128 stands for zero in the data rows.
Here are some points, each followed by its number:
177;149;110;87;96;136;38;183;118;163;164;182;120;164;109;126;137;130;109;72;145;81;124;130;56;153;134;105;114;94;132;109;119;181;92;49;129;122;180;130;42;138;155;158;165;76;100;85;98;129 0
177;254;124;68;63;145;153;150;152;101;98;184;143;93;179;165;55;65;165;143;158;160;120;113;80;156;119;122;111;87;156;76;146;179;118;89;100;106;194;125;101;81;138;108;129;70;97;128;105;133 1
85;44;89;162;186;96;6;78;129;198;74;25;226;66;67;85;182;86;176;93;48;87;103;221;117;184;135;102;222;129;146;147;139;129;79;84;42;198;220;243;87;100;169;141;97;242;163;69;137;126 2
169;187;169;112;140;134;160;111;72;143;74;76;182;111;94;117;98;102;40;101;85;134;118;111;181;168;196;92;137;131;141;45;188;135;161;94;74;179;188;163;101;167;103;187;135;167;166;107;210;121 3
226;194;210;73;52;226;102;52;108;219;124;196;105;125;145;164;57;108;96;143;168;185;130;41;185;139;133;52;144;118;125;188;122;114;51;129;63;84;172;21;125;107;163;194;170;0;146;112;126;138 4
144;113;149;192;160;177;240;84;184;114;122;99;68;141;62;101;201;192;161;139;95;155;122;78;97;98;74;112;149;121;112;170;119;67;182;176;167;96;89;147;144;134;98;104;84;118;104;102;109;133 5
82;157;232;153;152;195;110;160;103;139;131;189;136;112;166;186;38;94;170;150;65;156;156;163;148;110;145;219;93;130;164;103;107;138;224;179;111;80;116;39;204;83;122;145;173;126;182;194;130;104 6
180;233;158;113;122;101;255;172;149;44;101;158;70;137;122;125;81;110;56;131;140;173;117;78;157;108;135;142;51;93;147;65;183;157;206;134;169;136;76;121;143;143;110;112;116;105;130;145;150;121 7
140;89;145;121;186;149;129;92;139;130;142;115;122;80;99;163;158;132;67;128;119;174;133;123;138;112;123;84;198;100;78;97;155;108;148;155;57;134;181;160;121;160;118;167;96;118;96;82;145;158 8
31;86;133;3;219;85;106;65;0;162;149;26;64;65;169;137;129;69;126;88;209;214;146;233;182;87;149;148;103;166;79;137;52;141;123;180;106;142;25;139;162;222;83;187;156;216;136;140;112;65 9
163;141;144;125;126;166;185;135;124;93;101;141;63;125;129;172;103;105;125;146;110;180;173;125;136;96;119;143;125;117;125;105;160;121;224;168;145;104;112;95;169;152;103;131;137;111;101;163;156;101 10
137;70;84;126;106;66;162;145;157;79;130;111;145;153;131;150;149;136;74;135;169;82;118;81;164;100;151;134;128;161;140;138;172;85;116;138;217;175;75;147;127;146;111;84;157;153;119;150;181;111 11
108;74;72;122;98;94;104;173;123;97;150;143;95;195;154;133;164;165;108;139;148;68;139;76;140;91;139;123;123;163;119;146;148;121;120;154;200;146;81;105;118;150;109;99;172;118;88;162;169;123 12
112;112;175;108;141;114;216;102;120;106;74;52;132;108;125;118;84;55;118;83;134;160;121;146;182;146;170;163;122;192;185;160;158;57;133;182;142;145;70;101;178;120;125;139;177;194;171;137;188;70 13
140;132;179;154;147;208;160;102;158;168;88;94;143;84;137;123;95;98;187;128;94;165;146;123;107;127;112;158;135;155;152;184;110;77;145;162;120;103;113;123;166;88;132;129;112;111;139;126;89;111 14
170;135;156;69;97;174;135;89;124;143;100;116;174;136;146;189;95;74;114;142;187;139;161;94;131;94;131;143;128;199;180;174;123;60;114;174;144;131;126;89;131;106;116;126;187;86;119;138;165;89 15
138;140;140;56;124;87;61;129;88;145;180;184;58;160;103;122;162;130;51;66;187;170;92;126;156;109;149;59;135;92;105;161;98;167;79;112;126;146;148;105;104;212;148;176;107;42;95;83;86;163 16
119;85;84;138;67;96;49;168;116;128;165;151;111;156;196;68;104;115;238;124;131;52;138;132;125;151;132;197;45;125;154;142;127;149;82;57;156;71;104;76;161;53;141;77;158;218;130;191;186;95 17
75;206;123;46;165;144;128;55;41;186;211;82;89;39;198;135;168;144;145;181;241;240;166;145;69;91;106;90;103;102;0;121;6;160;102;117;72;93;83;196;105;242;45;130;97;80;57;65;20;101 18
0;154;177;124;215;82;212;85;29;108;161;118;105;75;136;123;142;170;40;166;144;187;137;184;191;67;137;121;108;135;11;83;71;167;211;173;114;177;43;172;171;255;44;173;87;170;136;129;113;114 19
114;158;129;162;71;126;73;72;136;183;145;174;201;145;165;106;125;165;125;189;183;94;84;65;168;100;110;106;169;197;114;226;77;121;38;118;175;158;92;77;130;113;153;119;134;61;137;142;73;154 20
113;194;143;72;131;102;155;147;97;139;170;177;29;126;155;107;109;103;80;77;164;235;108;187;153;114;131;86;100;30;74;84;92;214;157;105;82;89;162;116;136;179;141;189;89;77;119;101;68;172 21
149;194;141;140;90;150;178;168;130;117;149;208;134;143;156;134;96;156;129;138;143;111;108;92;88;135;123;153;82;144;143;131;99;169;127;82;167;101;106;109;128;120;109;116;147;86;115;135;97;130 22
97;154;143;123;136;114;100;123;142;124;127;168;228;123;134;202;115;123;78;189;166;123;137;115;155;112;153;91;174;178;97;108;131;152;114;128;102;180;124;146;112;150;122;135;131;90;134;116;109;162 23
161;120;46;28;72;62;104;154;153;75;188;135;135;136;183;169;135;91;137;141;255;133;156;86;116;92;106;118;110;149;121;140;153;96;41;137;196;117;83;146;105;113;108;51;175;84;37;138;140;123 24
97;113;178;173;157;138;162;100;152;175;138;190;36;166;88;130;191;175;104;117;100;189;67;84;156;88;73;70;200;133;76;238;73;97;120;189;150;174;102;76;141;163;168;191;58;39;131;102;31;174 25
186;76;33;80;81;61;156;113;92;74;143;101;37;169;158;115;171;128;80;138;215;82;160;45;189;116;135;104;86;155;99;137;175;89;106;140;198;133;60;125;118;175;78;102;162;119;75;170;224;95 26
165;72;127;139;151;179;142;97;107;148;124;84;46;107;137;136;143;115;132;168;69;155;182;119;152;121;112;117;156;116;96;100;176;97;197;180;86;80;141;111;148;133;105;158;114;139;117;156;209;112 27
192;108;216;118;127;203;199;86;72;167;109;126;0;166;91;117;149;141;93;76;121;182;136;62;158;112;110;113;114;132;116;188;122;78;176;178;148;88;98;43;168;170;126;211;155;83;133;128;154;101 28
129;125;60;169;100;126;82;132;118;159;203;159;104;143;111;46;181;205;171;105;97;100;97;142;87;183;107;82;78;50;101;135;87;174;37;31;104;86;166;155;125;97;136;109;104;162;134;81;106;168 29
88;127;97;138;147;98;141;204;182;37;146;141;157;164;144;149;171;152;118;175;123;78;134;152;50;102;129;192;123;134;125;78;129;139;194;139;189;143;103;164;107;155;112;61;113;142;75;144;82;123 30
86;112;106;150;87;88;72;152;110;120;125;126;180;130;174;123;88;130;152;132;114;61;140;131;165;142;162;154;92;156;155;117;142;139;119;98;139;150;117;121;168;108;111;106;178;186;199;197;179;108 31
51;220;161;45;160;79;153;95;1;152;184;108;195;68;176;147;95;153;112;192;231;183;145;133;117;74;187;158;20;168;49;98;28;172;108;107;106;133;24;161;126;227;45;130;172;149;120;106;86;69 32
209;134;179;118;103;238;137;70;54;174;165;127;65;97;153;145;95;143;138;204;144;160;201;16;123;127;114;109;106;125;77;121;146;83;107;129;53;9;176;103;176;108;62;132;194;88;112;128;220;88 33
151;150;77;119;130;124;163;110;124;118;189;59;174;53;121;53;116;138;179;130;147;167;101;138;122;176;141;72;51;94;146;108;137;113;0;39;51;78;149;193;128;68;104;48;131;235;150;86;139;109 34
159;141;125;127;126;173;192;97;185;107;114;124;53;86;142;157;145;106;205;181;126;209;182;121;63;106;42;136;143;88;107;120;113;113;155;188;134;58;140;136;140;99;115;106;62;96;61;129;77;128 35
54;93;124;251;207;157;57;170;140;172;133;126;235;125;50;79;187;222;166;109;0;60;93;204;52;173;135;150;133;124;140;130;97;153;134;68;79;166;162;178;103;141;144;142;90;221;199;89;74;142 36
149;80;150;137;144;117;121;94;113;151;143;145;5;150;82;77;183;163;56;77;99;145;93;116;214;144;112;56;164;83;89;149;150;144;131;147;90;137;155;133;149;171;154;194;63;87;139;112;164;190 37
132;87;146;176;100;136;59;132;100;133;105;185;113;149;149;142;116;138;116;125;84;78;139;121;195;110;144;99;174;163;93;142;154;159;167;140;126;136;154;95;184;135;148;192;140;112;164;149;175;146 38
136;164;189;162;175;227;112;130;136;199;112;132;135;80;90;106;90;125;187;84;10;178;133;186;73;181;125;132;100;53;166;111;109;142;132;90;12;75;221;146;135;80;149;151;116;166;174;94;78;133 39
157;192;106;69;75;63;255;156;198;34;178;183;22;166;140;126;142;129;57;91;198;224;81;88;140;133;113;83;74;57;139;137;134;138;93;128;185;129;86;121;109;128;137;109;85;77;105;129;101;148 40
138;158;84;151;169;133;217;138;211;53;110;119;75;86;124;153;162;146;168;185;109;195;143;176;57;108;78;114;153;56;74;62;155;146;206;168;113;99;120;230;103;133;104;70;29;86;61;113;57;145 41
224;155;152;113;108;191;220;51;137;135;111;53;69;87;103;95;138;132;128;146;136;192;150;64;165;142;117;84;136;114;123;161;160;78;111;119;79;87;142;160;134;103;117;136;109;113;133;89;176;113 42
130;94;128;198;136;204;9;36;130;255;96;62;133;93;98;55;164;131;213;139;29;92;108;160;113;179;98;100;212;136;111;198;93;134;89;83;16;120;225;137;117;95;159;200;82;158;170;90;116;152 43
204;161;114;55;44;50;145;115;120;128;121;179;55;176;139;98;114;104;34;73;210;145;58;90;194;166;161;56;134;120;137;169;139;143;45;82;153;184;112;117;94;148;159;188;128;75;122;118;141;164 44
155;135;139;142;130;198;61;89;125;195;116;110;171;119;111;141;163;151;160;161;126;119;143;93;68;126;95;114;171;152;103;180;92;109;91;122;87;118;162;117;97;126;116;112;144;98;118;87;70;133 45
123;83;217;136;175;180;146;68;129;137;98;91;141;132;87;198;119;119;61;162;110;132;156;66;179;85;149;151;189;200;138;152;163;60;173;245;145;157;103;77;178;188;97;199;168;92;138;127;194;114 46
122;140;199;122;155;170;132;117;111;130;142;153;105;120;160;170;87;106;142;140;116;174;159;135;157;118;129;141;116;140;135;159;101;122;131;142;102;71;133;71;169;102;130;128;159;120;134;120;121;116 47
163;150;142;82;164;131;184;178;134;81;141;131;101;172;79;159;153;123;56;67;158;161;134;104;79;90;145;148;102;100;160;129;124;112;183;136;188;143;104;108;63;174;140;152;145;103;102;91;94;119 48
141;172;138;166;47;125;77;61;148;191;124;203;206;149;168;130;123;178;141;196;173;94;86;41;166;121;119;110;167;190;99;227;56;142;34;119;166;150;102;78;108;127;135;131;130;63;144;146;80;157 49
125;82;54;42;133;52;93;100;161;101;127;42;184;105;103;134;116;63;127;62;202;146;88;179;160;156;161;85;144;127;165;117;154;112;48;116;116;162;146;185;104;85;143;105;131;175;137;118;152;124 50
119;108;118;100;123;139;173;86;161;114;141;123;68;125;124;162;128;111;126;140;179;171;129;86;160;98;107;124;139;155;124;170;131;78;120;196;174;112;80;101;145;138;139;127;125;98;99;143;149;108 51
18;30;86;218;189;104;0;203;135;145;162;128;156;137;89;79;157;147;199;75;26;54;100;255;95;157;127;179;141;94;157;124;92;173;148;101;94;151;186;137;127;88;174;123;110;247;191;137;84;158 52
101;106;111;253;56;122;19;98;118;180;119;196;246;152;138;75;116;197;132;181;95;18;91;89;202;165;156;73;143;156;125;124;164;140;52;41;88;143;168;114;142;65;139;130;130;145;208;156;173;167 53
157;96;137;192;130;199;19;46;111;255;59;92;165;89;117;58;167;114;243;142;47;94;124;147;105;190;94;116;226;116;150;206;114;135;102;89;28;131;221;158;102;81;187;168;77;174;189;97;109;158 54
82;178;151;30;180;108;145;148;48;80;176;44;207;89;112;201;100;127;61;152;202;174;179;126;124;93;178;147;58;184;88;50;121;107;138;117;120;125;76;168;97;210;48;94;198;167;114;127;175;61 55
71;71;121;212;119;139;28;100;148;190;75;142;158;137;138;119;165;141;194;155;25;46;132;161;107;127;78;137;219;153;139;185;109;128;150;127;135;158;128;102;116;110;174;139;93;156;169;139;88;138 56
167;71;80;65;174;130;37;64;158;150;85;18;129;62;138;208;127;40;163;168;142;167;223;178;104;140;75;149;221;116;111;90;170;102;146;188;56;122;199;171;119;129;119;119;127;134;72;100;155;136 57
96;102;184;108;187;164;92;127;119;168;120;74;157;107;108;142;109;101;163;88;124;151;143;175;86;126;128;191;152;187;170;175;85;80;122;165;119;136;104;94;117;117;108;151;158;151;157;99;73;87 58
147;114;167;124;180;150;254;95;113;140;158;97;59;113;56;63;144;169;109;63;115;214;95;106;162;140;125;84;79;80;149;149;115;79;55;119;95;86;109;150;161;98;118;153;128;183;178;90;132;148 59
184;221;131;76;71;119;153;150;158;94;110;188;169;129;170;150;72;54;121;142;164;129;138;118;102;161;125;105;101;101;161;76;149;161;108;87;122;137;174;114;106;73;160;106;147;81;109;139;132;120 60
134;68;103;159;161;154;121;131;157;137;174;97;31;160;68;61;194;167;143;74;88;101;121;135;134;143;87;106;128;91;141;165;118;108;117;134;112;115;146;118;139;112;149;156;105;154;135;112;126;136 61
125;95;159;184;165;150;170;58;119;168;77;42;233;135;46;102;176;172;96;111;88;83;93;72;163;153;150;129;161;227;180;227;150;43;66;129;156;196;90;170;129;148;116;165;146;201;188;70;147;118 62
141;222;172;139;93;155;146;127;125;126;116;143;238;131;140;174;106;143;112;209;141;108;137;63;93;95;167;164;126;195;102;123;99;132;142;129;133;109;117;113;116;156;105;104;173;71;128;141;83;102 63
152;154;72;64;94;54;104;124;197;98;138;140;204;144;123;208;144;114;123;162;222;132;130;117;84;101;123;97;188;144;115;139;133;123;71;143;181;192;117;187;57;123;154;82;101;54;56;105;75;157 64
161;105;135;177;161;173;244;109;188;108;108;92;66;121;90;81;206;183;146;135;72;154;117;95;93;113;59;108;157;125;132;163;126;77;169;169;174;98;90;141;139;133;114;108;78;116;105;111;92;139 65
89;122;198;159;132;159;142;123;109;137;107;153;34;145;130;110;78;103;143;91;85;164;123;180;189;119;114;155;127;113;135;139;125;158;202;162;103;112;127;75;216;123;161;180;114;127;188;171;129;121 66
78;119;128;86;150;155;75;75;9;175;228;138;35;96;201;127;167;157;136;199;184;179;194;145;148;76;111;97;125;89;0;105;82;178;128;137;73;51;99;119;182;197;66;148;118;87;67;140;139;117 67
123;129;156;125;138;116;194;122;145;98;107;125;99;158;133;143;124;103;104;97;159;163;112;103;131;99;120;143;114;140;154;151;107;108;154;151;183;139;79;93;123;145;141;163;111;82;138;119;96;127 68
158;163;148;117;105;88;164;167;115;75;122;149;157;168;152;131;89;116;71;120;166;111;123;66;162;133;164;146;79;160;158;105;151;126;124;109;177;171;100;102;129;135;115;124;159;125;132;142;171;119 69
135;78;125;180;89;127;72;102;104;122;109;125;87;113;158;133;153;151;110;200;92;84;159;104;198;123;129;91;166;146;50;65;195;139;192;147;81;119;172;143;179;159;106;137;94;120;98;186;232;138 70
107;231;191;82;141;155;142;126;0;157;182;136;143;96;172;126;99;128;76;162;177;136;151;124;109;111;177;153;61;157;61;82;57;177;170;87;95;123;64;136;147;226;42;150;159;121;120;122;135;96 71
183;125;175;80;121;187;119;103;138;130;109;102;158;145;118;197;83;84;120;147;177;139;179;88;114;98;132;140;131;189;160;156;141;62;108;186;122;107;133;82;118;111;112;135;191;73;110;119;157;97 72
179;146;59;12;44;55;146;180;144;50;146;167;79;177;189;145;99;56;104;87;241;151;125;95;106;106;122;124;91;119;157;119;140;127;96;127;229;131;89;106;97;121;123;77;166;70;49;149;136;110 73
117;122;130;108;148;122;126;105;128;132;78;69;217;105;107;129;108;102;123;88;118;125;95;151;144;164;155;138;152;164;173;155;120;108;78;124;126;180;145;150;96;119;146;153;155;176;198;100;147;115 74
135;112;180;131;182;160;93;72;125;183;70;28;195;56;99;118;78;59;186;94;68;146;139;189;164;179;139;133;162;117;174;116;133;96;96;132;4;108;216;145;154;47;138;164;138;225;203;136;163;112 75
45;48;60;160;189;55;132;174;144;81;239;109;104;129;74;63;215;237;122;85;146;124;80;156;138;117;127;92;95;74;104;144;114;115;66;106;165;124;101;177;139;149;123;63;109;214;139;114;123;139 76
173;131;172;71;54;137;151;94;86;155;101;166;0;162;182;106;51;75;140;81;168;153;120;93;192;138;135;142;89;109;141;153;121;134;98;138;131;82;114;30;173;106;136;166;158;80;126;167;176;107 77
156;128;146;220;102;144;160;122;124;123;130;165;107;123;117;99;142;183;115;193;73;121;120;103;160;121;138;88;132;97;71;89;156;138;168;104;63;105;156;141;171;137;90;148;98;106;142;156;174;162 78
152;115;126;185;54;135;71;91;146;168;172;140;162;152;142;83;149;188;156;157;177;83;102;39;151;158;105;67;141;153;130;208;117;128;0;82;137;111;125;114;115;104;134;120;152;116;147;127;132;156 79
140;133;79;174;109;91;57;167;145;119;148;108;206;98;128;66;105;135;186;104;82;85;110;197;111;197;155;100;95;74;146;82;141;163;62;28;50;103;185;203;97;53;143;68;131;210;147;121;152;154 80
131;142;131;212;128;137;167;172;158;110;157;209;91;166;75;85;193;225;64;125;77;100;94;83;120;132;123;104;142;100;99;118;128;168;170;94;155;157;136;120;111;171;145;134;66;90;154;108;75;171 81
140;149;110;129;121;133;204;96;168;69;109;138;109;74;181;177;101;85;184;239;126;182;183;132;141;92;84;151;154;111;80;71;176;129;230;208;100;81;132;148;176;117;88;65;67;104;73;199;154;96 82
70;237;142;154;101;116;173;163;169;105;189;255;140;150;206;130;130;177;190;184;173;162;95;143;81;88;76;163;87;117;81;150;31;183;150;102;197;103;46;89;136;160;128;84;80;34;95;159;0;146 83
144;159;100;126;120;115;233;190;110;67;132;171;36;147;147;130;137;164;95;123;133;128;129;105;120;109;114;136;77;103;109;78;154;150;211;133;165;113;96;123;140;176;89;119;116;106;94;150;138;132 84
113;101;128;181;138;157;73;150;103;131;124;148;160;151;122;147;149;159;114;164;93;63;149;103;98;101;112;154;158;156;125;138;142;139;158;139;143;134;121;117;122;156;141;131;144;104;122;135;143;134 85
112;116;75;143;76;132;42;163;132;112;143;155;171;123;163;159;128;130;169;211;148;46;180;98;94;117;118;137;133;140;95;70;161;156;136;120;132;114;165;164;90;130;123;78;129;98;78;173;162;121 86
92;88;183;156;166;202;93;122;112;162;103;117;102;118;148;166;126;120;194;150;60;125;170;180;94;112;113;196;150;136;129;146;90;91;194;186;126;97;108;75;175;119;142;138;126;125;139;147;110;98 87
Which three points above are nearest to each new point? Their numbers follow each, nearest first.
164;195;106;86;110;129;200;190;164;93;135;191;106;174;116;141;148;138;98;91;157;138;107;108;40;96;127;126;102;91;131;124;105;149;141;89;171;134;121;138;50;181;142;113;123;51;84;108;52;150 48 22 68
117;162;198;90;154;131;194;116;120;133;92;96;136;126;95;138;95;87;103;84;133;182;121;150;146;123;149;153;133;170;162;166;113;115;155;169;144;173;94;86;151;148;127;175;134;132;159;107;104;105 68 13 58
126;39;60;30;172;112;36;136;110;132;128;51;72;122;106;141;153;87;149;38;168;153;157;177;94;143;101;152;151;110;154;157;124;91;80;172;142;124;139;140;111;104;136;132;184;158;94;90;152;106 50 58 61
133;146;123;80;114;86;144;184;136;83;117;141;70;115;162;153;63;55;151;92;172;162;138;200;108;147;149;164;79;87;167;57;143;153;159;112;123;105;132;109;117;85;141;115;121;157;111;152;129;134 60 1 10
127;101;139;106;124;152;95;79;141;117;93;89;118;83;198;212;107;65;178;255;137;155;213;154;145;64;102;153;179;165;54;83;154;99;189;224;89;99;130;147;176;126;90;103;104;100;63;173;155;106 82 27 57
182;83;124;16;134;111;206;123;115;78;97;61;63;149;91;180;128;56;65;73;207;157;154;94;132;108;127;151;130;185;192;169;132;52;141;206;229;141;46;108;103;164;102;145;179;145;91;113;178;83 51 68 48
121;92;123;192;167;189;150;113;213;169;123;158;49;109;107;80;182;177;177;138;66;173;103;151;96;126;64;95;196;80;112;174;105;114;137;142;113;75;156;137;127;101;173;114;43;74;104;100;66;180 65 61 5
134;80;104;67;138;91;152;125;127;100;102;92;12;115;122;148;133;90;121;78;164;179;136;140;171;113;126;125;145;104;123;136;143;109;162;205;150;126;115;119;145;151;141;153;116;105;100;151;146;131 51 68 10
181;99;65;84;83;68;111;142;116;95;116;119;56;124;152;91;101;67;142;78;153;111;118;155;147;186;125;102;99;71;167;89;166;145;80;100;119;117;157;132;126;87;157;105;134;173;114;156;182;117 50 60 31
122;67;125;115;139;144;29;102;110;180;125;110;89;143;82;128;147;106;131;64;105;116;115;155;118;142;129;107;174;109;160;173;116;131;94;123;79;111;170;95;103;113;152;165;122;128;119;95;145;160 61 45 8
87;120;66;156;161;102;157;203;183;43;133;139;154;147;128;168;157;159;131;166;136;97;149;138;78;76;114;186;117;135;126;75;149;125;184;160;209;155;76;171;87;130;103;52;115;135;71;127;113;123 30 11 12
132;87;84;118;135;46;242;114;196;67;117;110;48;154;119;106;190;134;110;82;161;166;64;125;147;115;88;109;131;131;139;182;102;88;118;188;224;164;33;152;98;130;141;137;72;118;76;126;94;158 68 51 65
138;121;51;127;86;57;128;156;173;62;143;166;66;142;133;134;157;118;115;156;142;110;124;121;141;104;125;104;149;87;91;70;183;144;153;139;148;142;141;149;124;151;150;96;74;95;77;145;139;174 84 12 86
119;112;119;159;133;136;163;76;182;120;140;83;212;81;116;131;117;134;197;196;144;127;140;100;100;163;102;140;151;162;163;163;144;59;60;131;109;116;136;171;148;75;112;65;149;182;128;137;126;98 14 74 45
112;96;125;120;118;160;107;46;138;144;82;83;119;72;173;205;110;92;207;255;128;165;213;134;133;81;94;150;196;145;68;100;144;99;188;220;91;95;136;143;182;124;98;105;101;113;64;168;157;92 82 27 57
158;122;147;168;138;166;76;144;93;174;90;107;81;126;81;84;124;98;146;63;19;91;139;181;91;180;128;139;118;68;155;107;131;142;166;74;53;99;235;127;121;102;148;169;119;182;155;109;115;133 39 61 75
99;252;211;143;96;175;182;72;74;188;144;170;103;104;186;105;117;185;163;222;140;199;136;98;138;92;89;126;73;128;29;133;56;181;149;130;102;101;70;107;169;176;72;155;98;69;123;132;49;119 71 83 22
73;106;188;203;162;134;86;167;75;168;92;155;150;171;96;92;130;160;72;55;23;64;94;181;170;148;178;180;142;151;172;113;149;170;246;125;127;191;149;71;163;142;147;229;154;187;231;124;146;143 38 66 85
187;127;88;65;150;147;136;119;135;144;155;124;0;123;93;108;181;108;137;48;141;219;109;164;95;125;89;58;161;9;111;143;129;153;92;116;82;56;181;129;112;130;171;163;75;71;56;95;79;162 21 16 61
142;119;148;97;174;136;247;116;127;98;89;48;120;117;81;145;117;103;82;92;125;190;131;148;161;125;145;134;136;115;159;107;165;94;181;168;118;143;118;148;120;135;109;151;110;177;134;112;155;117 13 68 10
71;103;167;145;169;124;67;156;147;146;119;133;201;141;85;170;107;112;85;79;107;116;87;161;165;123;183;149;165;172;176;141;114;111;126;142;131;190;139;91;152;119;173;164;171;126;189;117;131;125 74 58 85
145;107;158;183;91;163;120;79;127;191;123;164;67;162;128;83;144;177;113;140;94;97;98;75;195;133;101;86;167;149;89;196;122;128;108;121;132;115;118;80;173;142;152;175;104;88;163;137;169;168 38 37 78
142;95;103;167;133;140;173;77;178;115;128;75;200;88;119;116;129;146;196;199;117;114;138;125;115;147;111;129;148;164;156;156;147;88;70;137;130;91;123;178;132;44;99;56;125;167;128;149;118;111 14 74 45
108;186;138;141;108;128;181;93;150;87;147;165;144;90;165;147;129;182;107;255;177;158;130;105;114;71;119;95;158;135;33;88;124;129;125;146;118;113;97;176;141;163;82;94;84;79;96;131;118;142 23 63 78
97;196;125;19;160;151;152;54;40;170;206;98;82;34;181;127;194;143;169;189;222;231;179;155;69;84;99;111;106;102;5;125;0;180;73;137;86;81;75;201;98;218;68;108;90;80;41;70;18;128 18 67 32
99;186;146;80;167;105;152;118;213;84;68;104;225;107;114;217;97;76;92;150;174;176;138;156;133;97;149;138;175;161;134;82;139;137;159;186;145;191;127;164;89;128;166;117;90;74;114;109;55;158 23 64 68
120;211;214;134;170;160;197;138;145;138;85;113;164;68;74;100;98;77;149;82;70;196;103;187;94;158;142;152;125;78;178;90;105;158;161;79;76;136;178;147;123;75;137;154;115;164;182;79;75;123 39 14 74
157;143;155;44;116;113;138;118;56;141;124;124;155;138;132;165;61;93;33;98;170;134;134;73;186;127;190;114;88;156;144;109;161;99;99;122;127;148;114;79;139;143;96;176;204;109;170;124;217;109 69 15 72
123;149;160;133;159;149;140;147;168;106;104;132;109;111;104;126;141;108;136;95;100;156;117;195;99;130;98;117;151;92;140;113;130;129;150;116;96;130;167;155;127;126;160;148;73;150;121;110;65;136 8 14 61
68;57;121;230;127;158;8;109;179;197;91;131;170;133;117;118;167;144;210;151;46;63;122;174;90;127;90;155;215;161;131;191;97;129;162;157;120;158;144;106;133;99;168;137;94;136;173;137;71;155 56 85 87
139;197;143;85;124;60;246;130;149;100;71;107;195;132;104;124;85;73;62;92;153;161;90;102;164;153;181;134;114;153;175;116;151;105;132;138;167;198;99;157;115;141;139;161;128;148;170;119;128;127 69 74 68
142;229;188;124;160;174;201;111;142;157;55;98;186;77;82;104;78;98;147;100;72;173;116;189;67;167;145;154;99;105;201;107;118;153;165;101;66;135;161;158;114;117;152;146;115;169;169;69;62;114 39 14 74
202;107;71;83;87;78;143;143;147;101;131;110;78;134;133;101;100;76;128;67;160;119;124;142;147;175;145;117;91;70;174;93;174;146;98;107;130;116;154;151;133;73;140;110;129;161;122;151;211;127 50 60 69
99;115;113;109;97;52;158;148;195;85;123;162;131;176;141;138;118;113;118;107;172;142;70;137;111;119;114;113;150;154;155;181;115;134;123;160;225;210;110;118;81;127;176;129;98;71;112;154;50;160 68 64 51
160;173;54;22;107;15;250;232;165;11;131;152;59;129;160;144;93;76;143;75;207;184;111;174;89;137;139;158;41;79;167;89;118;151;141;131;219;127;56;146;107;107;125;74;107;135;85;154;105;113 73 40 84
112;124;120;74;130;96;92;166;143;83;113;150;141;137;128;192;114;82;75;132;149;107;153;142;130;72;147;134;139;130;121;75;152;152;180;154;140;147;136;108;111;140;142;128;124;75;103;142;116;130 23 85 68
121;151;115;99;143;113;78;138;165;119;114;93;255;126;94;150;123;100;107;77;157;108;100;155;59;152;139;128;149;148;185;134;105;137;63;83;138;189;182;157;27;123;163;123;134;116;140;53;54;150 74 0 64
98;145;121;133;109;55;158;169;156;81;107;203;157;171;141;132;120;134;75;125;147;98;100;111;180;104;151;141;113;165;145;139;139;153;163;142;197;182;76;111;147;147;144;106;118;130;139;185;129;121 69 11 12
164;189;166;109;166;128;232;162;131;70;114;137;101;87;106;119;78;104;83;88;100;190;94;174;114;146;164;115;84;56;161;54;157;170;183;84;73;124;159;161;131;113;123;118;84;149;149;121;130;119 7 84 3
106;65;93;250;95;125;72;159;132;186;166;174;175;206;116;1;195;251;186;114;64;15;56;83;98;182;106;130;96;157;140;255;63;129;5;44;190;120;95;101;120;76;136;92;163;180;186;122;121;140 79 29 53
162;103;136;103;120;115;245;80;143;93;112;126;15;114;155;111;119;119;124;138;150;214;143;120;175;107;94;104;127;104;96;156;156;106;156;197;143;107;76;121;190;107;116;151;79;121;107;155;177;117 51 10 68
89;135;97;140;84;77;58;143;162;124;100;189;146;116;168;81;88;101;151;105;94;95;98;195;167;166;136;105;151;59;120;74;148;224;135;99;79;167;186;153;141;96;178;132;61;146;159;165;137;170 80 38 31
202;138;76;122;90;131;82;158;113;95;149;169;65;128;138;179;170;148;74;162;135;76;194;73;110;94;130;80;159;66;54;27;188;175;192;119;124;131;181;157;84;195;126;130;106;39;13;128;171;173 86 70 84
106;140;139;130;148;128;116;140;151;133;118;142;127;102;92;121;141;118;146;104;91;145;118;189;100;121;106;123;159;102;117;105;121;152;153;129;109;135;156;149;116;125;160;132;95;129;119;118;86;149 8 85 61
206;126;78;106;73;102;198;166;83;83;204;177;0;184;171;113;130;171;100;154;180;119;150;24;146;120;107;117;28;116;84;87;180;126;106;114;190;43;79;96;156;143;65;66;167;116;111;175;228;93 26 84 12
156;165;130;154;134;130;162;181;126;120;161;191;80;167;99;110;149;201;80;106;101;119;93;105;103;125;131;93;85;76;121;121;137;177;141;64;133;134;134;127;104;158;139;143;106;95;123;103;95;176 81 22 84
95;165;125;138;138;128;165;109;151;100;162;123;154;104;155;168;144;168;94;237;176;149;149;87;132;98;137;91;144;134;43;80;147;137;154;144;116;142;103;189;144;168;82;95;116;85;83;144;123;144 23 63 78
138;216;194;137;144;163;199;124;149;143;76;118;190;70;113;112;68;81;147;95;95;170;125;200;80;179;141;164;104;104;187;102;128;144;166;104;54;143;171;157;98;88;141;149;100;165;170;86;66;119 39 14 74
119;112;116;157;101;149;28;153;112;164;131;173;103;164;167;154;120;106;173;127;118;87;159;138;123;132;117;166;156;127;117;139;109;152;156;126;127;131;156;82;105;120;149;132;169;113;113;133;124;124 85 38 86
157;146;130;177;154;188;153;96;145;170;132;107;176;123;90;83;189;202;146;164;99;108;120;74;59;134;106;118;139;143;112;139;114;120;106;87;129;139;114;179;80;147;93;98;103;138;106;83;88;140 45 85 5
91;97;99;131;169;157;0;189;114;189;217;148;222;114;112;113;109;151;219;69;112;86;111;225;49;182;157;138;76;54;172;131;58;155;12;19;50;53;219;97;92;40;154;95;192;191;169;75;68;132 80 29 52
136;101;100;189;133;151;72;86;150;124;91;47;255;82;113;132;166;153;180;244;91;39;170;99;99;147;134;153;158;175;127;104;178;78;120;105;105;145;144;217;116;107;79;68;140;206;125;120;184;103 86 85 31
78;186;124;92;172;83;135;131;199;89;97;124;250;89;104;225;87;62;92;144;186;165;127;190;157;89;150;119;194;169;149;103;132;127;144;160;138;212;143;171;100;154;167;116;93;71;116;116;77;136 23 64 74
154;90;121;197;102;166;101;153;135;156;145;161;89;128;147;92;153;151;188;171;71;110;160;116;92;140;84;110;142;76;87;115;120;150;153;126;93;66;161;124;126;128;127;123;84;125;109;156;111;151 78 85 61
